In the data rows, the value 128 means zero.
Here are some points, each followed by its number:
[ 43 150  94  77  87 107  53  97 255 136 222 182 125 145 131 141  48 106
 150  67 179  97 130  39  82 118 122 102  62 131 126  56 132 114 170  60
 155 170 119 132 139  66 156 170  32  65 149  95 153 173 156  57  83 148
  72  59  78  72 137 142  73] 0
[149 122 118 142  71 130 164 168 106  94  65 101 150 147 129 195 140 131
  62 156 122  80 147  87  79 116 171  83 144 205 131 147 111 124 124 142
 105  90 170 120 131 112  88 122 141  79 158 177 125 126 147 136 166  95
 126 120 146 154 149 143  73] 1
[170 113 183 149 198 127 136 196  57  70  93 104 135 138 183 122 163  91
 128 167 124 131  70 186  84 111  92 127 152 154 120 104 108  95 106 100
 157  80 201 224 153 168 184  82 193 116 124 137  80 119  85 177  96 185
  90  91 130 158  62  93 206] 2
[ 79 190 135 142  83 147 108  87 136 116  93 156 115 128 153 118 106 129
 106  75 119 121 113 133  84 160 105  86 162 121 156 123  60 179  67 144
 154 140 108 150 185 117 108  94 154 131 162 146 141  94 145 103 165 147
 177 130 150  88 120 158 105] 3
[172 100 146 136 115 155 113 147  80 101 109 105 126 126 144 103 105 121
 124 122 109 119 145 141 115 111 136  81 137 129 124 182  99 115 134 165
 110 153 157  93 135 136 129 135 111 124 129 166 141 120 141 115 123 150
  93 125 144 137 107 156 114] 4
[144  83 128 131  49  99 187  90  96 137 115 142 115 156 108  98 175  97
 150 131 183  88 156 126 192 102 139 140 135  43 104 161 141  43 104  73
  51  98 180 127 132  86  94  80  75 221 164 109 112 114 114 156 126 138
 123 192 129 167 105 137 122] 5
[133 173 129 106 118 110  34 118 255 181 190 118  76 119 147 119  73 118
 145 122 151  86 149 126 138 104 158 141 118 115 148  88 128 142 183 123
 106 135 121 130 139 142 134 100  98  74  99 100  89 156 112 143  95 108
 121  95 114  66 125 155  81] 6
[217  89 201 113 174 142 129 173  41  85 107 134 185 159 139 114 143 119
 138 143  97 119 114 127 119 113 116  85 131 154  85 128 146 104 101 126
 121 140 193 137 115 169 147 116 136 150 139 154 144 124  69 122 110 169
  69  97 126 146  78 128 162] 7
[ 27 181 144 136  83 192  42 144 220 119 207 158  49 125  84 109 109 150
 134  29 188 121 138 112  81 122 166 114 114 115 137 110  98 101 208 116
 197  85  89 100 131 109 108 149  46 119 123 125 177 148 121  54  69 202
 135 115 136  92 141 143  98] 8
[190 100  91 118  73  60 178 127  26 110  49  86 115 127 159 140 163 106
 112 163 149 101 170 150 172  96 209  79 177  69 114 148 162 105  89 159
 117  28 200 176 182 120 107 106  74 182 174 120  95 112 157 140 137 154
 101 171 169 165 131 108 100] 9
[255  59 131 133 121 114 119 215  86  65  99  32 183 181 124 158 142 134
  54 100 114 115 128  85 100 121 173  27 137 191  94 142 149  67 122 139
  82 100 178 110 138 205 127  84 131 115 152 178 150 139 124 162 152 102
 117 142 147 137 107 156  80] 10
[127 145  92 160 140  74  52 125 204 151 190 126 102  44 131 113 168 140
 151  93 154 154 135  70 150 164 115 168  96 128 172  51 194 189 172 199
 124 167  37 113  85 125 125 187 119 135 100 104 143  88 120 110 111  87
 162 134 179 111 175  83 131] 11
[198  94  57 150 113 166 151 144  72 118  53  99  85  95 141 149 107 149
 113 107  77 153 193 160 131 103 151  62 195 135 178 172  98 135 110 214
 111 123 137 152 204 142 135 105  53 138 114 195  97 141 186 103 138 188
 128 169 178 131 150 135  70] 12
[156 130 124  87 128 139 162 127  68  87 119 116 145 165 114 135 142 164
 130 122  88 156 109 160 107 141 142 176 118 166 135 166 128 145 113  95
 160  82 167 134 173 156 103 107 158 137 124  94 117 113 152 129 138 124
 117 169  94 156 139 139 148] 13
New points follow, each followed by the numbers of its three nearest points above, looking only along the 2 directions in which the numbered points spread most, nearest first.
[ 80 166 110 148 131  99 128  82 128 116 121 161 153 115 141 115 102 195
 143 124 110 145 124 131 103 169  83 142 150 156 119 105 136 166  82 126
 180 122 101 127 131 119 115 126 145 150 136 112 128 119 143 164 165 105
 175 133 126  91 110 146 110] ~ 3 4 13
[ 85 153 118 146 181  93 171 135 121  97 115 145 165 104 100 117 156 133
 157  99 143 152 132 106 117 178 142 179 101 138 198 145 132 126  89 117
 217 178 118  88 108 129  98 140 174 172  93 118 162 110 169 119 162 112
 151 146 106 171 145 124 133] ~ 3 4 13
[126 158  92 144 198  62  86 131 174 123 165  93 114  29 154 135 184 110
 187  93 143 125 113  56  89 127 130 184  95  98 159  64 176 190 126 184
 105 181  95 114 142 126 135 157 145 124 121 122 116 118  95 107 123  68
 139 132 124 109 165 114 142] ~ 6 11 3
[197 136 115  87 102 173 181 152  43  65 101 116 183 169 145 139 143 165
 169 145 124 156 113 155 108 141 172 142 131 168 152 153 148 130  76  86
 185  73 169 157 156 167 102  80 169 190 118 140 126 100 173 154 184 114
 142 144  89 155  99 144 154] ~ 10 13 1
[249  94 137 119 156 130 137 133   0  74  68  45 183 159 161 122 168 151
  67 172  61 130 174 174 143 112 182  69 179 153 131 118 168 117  85 179
  76  87 158 183 176 183 149 140 102 127 165 171 120 129 149 153 130 182
  86 138 178 157 113 146  81] ~ 10 9 1
[ 61  85 123  90 106 126 204 112 150 141 133 169 151  99  94 185 122 150
 139  80  83 136 139 134 118 205 132 108 132  68 100 115 165 144  99 153
  92 137  84 127 134 136 116 184 150 130  97 127 129 186 118 144 152  88
 137 142 144 114 100 150 168] ~ 3 4 1
[101 156 130 130 187  78 158 122 102  92 137 113 165 125 123 142 160 125
 170  80 149 137 130 108 102 157 148 152  97 147 171 113 156 156  98 123
 163 168 108  95 150 134 112 162 183 153 108  98 156 123 140  92 155  80
 157 145  97 146 153 117 165] ~ 3 4 13
[202 112 124  86 107 174 186 147  32  89  74 119 150 147 127 124 147 130
 105 175  62 144 158 193 157 123 118 120 177 128 139 186 121 138 113 165
  88  88 140 154 132 155 124 142 133 124 149 164 145  88 151 140 132 186
 112 111 139 181 111 164 136] ~ 10 1 13
[212 104 125 138 107 172 107 136  26  94 113 112 142 117 148 121 132 136
 144 135  66 102 169 146 117 105 124 108 131 129 125 186 116 104 119 176
  70 166 155 102 144 138 105 167  94 149 158 170 140 110 183 116 128 186
  89 139 137 154  98 175 139] ~ 1 4 13
[128 129 197 173 102 197 155 106 168 161 169 200 153 137  76  87 172 138
 172 109 206 101 138  95 169  86 117 165  82  65  81 153  89 111 158  55
  81 122 105  94 137  63 108 119  85 169 137 108 192 104 108 105  50 108
 161 176 116 148 108 123  98] ~ 3 11 6
[ 74 196 104 216 142  67  83 100 155 119 121 161 127  90 159 107 150 145
 169 100 141 164 112  76  70 126  78 152 118 112 118  39 150 196 143 140
 162 142  66 144 137  88 110 122 138  94 104  97 180  94 107 125 105  85
 185 135 148  57 146 135 134] ~ 6 11 8
[ 92 126 154 125 149 183 122 122 173 173 130 148 103 140  98 101 128  95
 136 143 135 135 148 162 170 119  92 137  92 100 130 182 125 151 105 135
 120 142  90  94  71 119 145 143 130 100 112 130 145 127 146  88  93 127
 141 103 135 148 163 102 127] ~ 3 6 11
[101  81 216 160 119 145 211  46 132 156 174 147 115 140  68  72 170  90
 161 131 219  73 137  79 234  88 112 152 149  50  83 132  49  67 126  58
  23 149 116 129 142  77 123  98 134 242 146 115 127 105  76 141  70 117
 162 187 152 126  85 107  86] ~ 3 4 1
[121 121 125 151 171 175 100 124 180 203  98 132 108 129 109 119 137 105
 122 192 134 148 134 161 180 120  97 157  83 108 113 136 135 174 107 130
 130 162  90  91  98 131 161 140 137  83 120 126 154 128 138  97 104 126
 147  81 124 143 180  86 107] ~ 3 6 11
[113 138 111 135 161 100 195 139  99  70 114 139 173 128  93 117 140 142
 160 110 134 151 139 134 129 174 160 174 101 147 184 160 139 103 113 106
 216 166 131 108 101 137  97 150 172 174 105 121 152 131 165 144 184 100
 140 137  92 184 153 133 143] ~ 4 13 1
[ 85 153 115 198 113 193 184  81 134 160 177 179 148 127  94  94 186 115
 192 110 208 120 115  99 154 116  85 122  87 116  97 131  92  61 138  78
  73 150 114 137 133  89 115 131 126 181 153 124 125  76 102  92  84 124
 149 167 165 113  90  94 138] ~ 3 4 6
[124 148 108 160 166 105  93 115 145 176 124  84 105  81 161 144 140 114
 130 202 127 163  83 142 143 148 113 164 145  87 110  61 131 177 166 151
 164 162 110 123 105 139 152 125 148 109 112 146 103 133 104 149  98 132
 150  84 135  88 143  99 136] ~ 3 6 4
[ 87 152 119 172 166 132  94 119 186 181 131 140  99 114 144 127 141 140
 127 164 156 173 123 118 154 171 111 160 121 110 126  35 144 170 178 158
 212 141  52 165 123 128 136 122 143 128 102 145 131 101  92 109 102 111
 161 119 134  99 186 130 123] ~ 6 11 3
[136 116 151 160 107 212  69 130 108 108 136  99 102 132 135 120 118 141
 111 105 114  89 142 117 107 100 147 106 120 157 100 193  94 110 132 155
  83 161 129  46  77 116  86 195 100 121 166 169 155 105 151  97 127 153
  98 106 130 127 113 133 152] ~ 3 4 13
[136 148 178 125 158 129 131 172  70 109  93 122 157 145 183 141 163 120
 141 155 107 128  77 154 114 117 100 114 142 170 112 130 112 119  66  74
 175 105 166 183 151 156 179  99 169 151 125 109  62  82  95 125 104 158
 126 136 134 146  62 112 198] ~ 7 2 13
